0: [107  57 136 116 154  81  98 146 102 138 127 125  91  40 143 121]
1: [110 155 100 134 107 219 104 116 139 128 131  69 179 178 128 136]
2: [117  56 117 102 161  92  77 153 123 127 118 114  95  51 162 124]
3: [165 145 106 135 135 125 189 174 160 112 124 213  75 147 118 139]
4: [ 93 151 122 158 102 106 214 115 137  76 179 137 147 178 139 141]
5: [117 184  64 117 107 128  90 109 152 142 143 108 114 205  75 124]
6: [ 78 111  70  91 144 204 117 139 132 102 109 109 130 189  96 126]
7: [124  54 134 105 162 155  79 163  88 125  90  75 164 111 158 131]
8: [162 115 110 121 168 130 177 211 152 101  86 104 160 172 156 131]
9: [102 144  71 101 116 126  40  99 114 171 124 115 116 151  71 113]
10: [151 133 105 119 124  80  93  43 143 151 162  78 132 184 109 140]
11: [120  71 140 110 143  72  92 140 103 155 125 139 103  35 151 121]
12: [ 99  68 134 110 158  84  88 144 105 157 122 125  95  47 163 115]
13: [126  68 141 105 158  86  83 147 104 142 118 135  98  41 167 124]
14: [104 149 188 156  99 188 130 127 110 106 140  95 192 176  89 117]
15: [ 89 133  85 128 135 210  78 108 112 150 129  68 178 135 139 138]
16: [ 93  29 118  88 144 112  62 144 105 146 125 131 123  96 121 109]
17: [123 107 116 117 157  71 126 203 139 124  99 157  89  63 164 103]
18: [161 150 115 135 127 116 190 171 153 106 126 217  73 116 115 139]
19: [149 137 119 134 133 104 183 180 141 120 123 215  64  98 122 139]
20: [165 158 155 134 129  99 110 121  53 115 141 111 200 183 161 145]
21: [152 160  99 138 119 118 126  77 167 119 156  89 144 227 102 132]
22: [ 73 157 152 171  87 167 147 117 104 106 162  84 200 147 114 115]

[133 120 119 132 140  91 145 215 126 132  77 166 104  57 154 135] 17
[173 161 110 144 126 141 135 123 156 109 133 140 131 248 140 112] 21
[146 138 119 124 143  69  91  35 138 145 152  97 135 182 101 137] 10
[140  98 107 142 149 106 150 224 120 106  79 146 128  76 168 127] 17
[131  77 108 129 161  84 127 217 147 106 118 133  82  76 145 113] 17
[181 157 119 126 142  98 111 110  63 113 120 137 169 199 185 126] 20
[148 175 108 144 129 148 142 105 168 111 147  92 150 234 109 128] 21
[174 144 110 140 129 124 127 110 140 105 138 149 147 250 146 125] 21
[124  74 103 134 141  82 149 198 147  93  97 135 102  78 174  99] 17
[ 96 129 111 126 122 195  50 108  94 161 132  74 174 123 142 119] 15
[ 57 106  57 115 137 184  81 126 149 119 115 120 126 181 111 117] 6
